In the data rows, the value 128 means zero.
Each row belongs to one hidden group. There are 5 groups. Groups can overlap: rows of different groups may look alike. The first row asked about is in group 0, and each new group gets the next number.
The rows in order, each followed by its group:
[167 198 147 123 177  59 124  69] 0
[124 158 116 152  14 137 141 106] 1
[172 197 122 117 170  58 126 104] 0
[ 32  53 112 100 109 185 143 140] 2
[ 43  35 128  61  99 149 138 176] 3
[ 91 116 118 153 128 129 135 129] 3
[116 150  70  40 195 174 129 105] 4
[124 171  85  71 164 148 149 122] 4
[164 137  82 106 152 120 139 138] 2
[193 206 216 211 241 141 120  94] 4
[163 199 149 125 175  79 137  82] 0
[129 149 140 150  42 140 144  96] 1
[130 130 110 153  32 143 100 101] 1
[117  89  71 117 171 127 101 141] 2
[142 173  54  49 178 121 119 109] 4
[117  91 124 143 137 131 121 150] 3
[ 99  85 126 144 164 144 113 118] 3
[135 146 168 158  50 121 129 129] 0
[130 117 179 126 148 121 119 121] 0
[121 157  87  44 175 149 145 111] 4
[134 155 173 138  34 136 139 160] 1
[181 213 121 157 169  47 141 113] 0
[ 60  63 181  97 123 170 159 207] 2
[110  64 165 129 157 132  98 137] 3
[180 172 151  97 113  53  87 101] 0
[140 114 143 162  44 144 148 162] 1
[140 164 140 154  10 136 145 119] 1
[ 79  66 131  62 113 164 111 155] 1
[132 100 186 120 152 101 117 131] 0
[130 145 124 144   3 123 125 145] 1
[123  92 118 139 147 104 121 125] 3
[ 55  48 117  72  99 140 105 161] 3
[134 122 138 193  65 160 145 150] 1
[ 88 115  53 150 176 128 129 151] 2
[ 96  80 196 173 179 163 134 158] 4
[197 192 195 142 216 136 146 117] 4
[211 158 107 100 227 132 123 103] 1
[107  43 176 163 162 133 112 173] 3
[160 135 106 169  21 126 120 108] 1
[108  99 111 174 146 126 129 110] 3
[181 171  69 115 138 108 156 131] 2
[122 108  71 181 158 136 115 117] 2
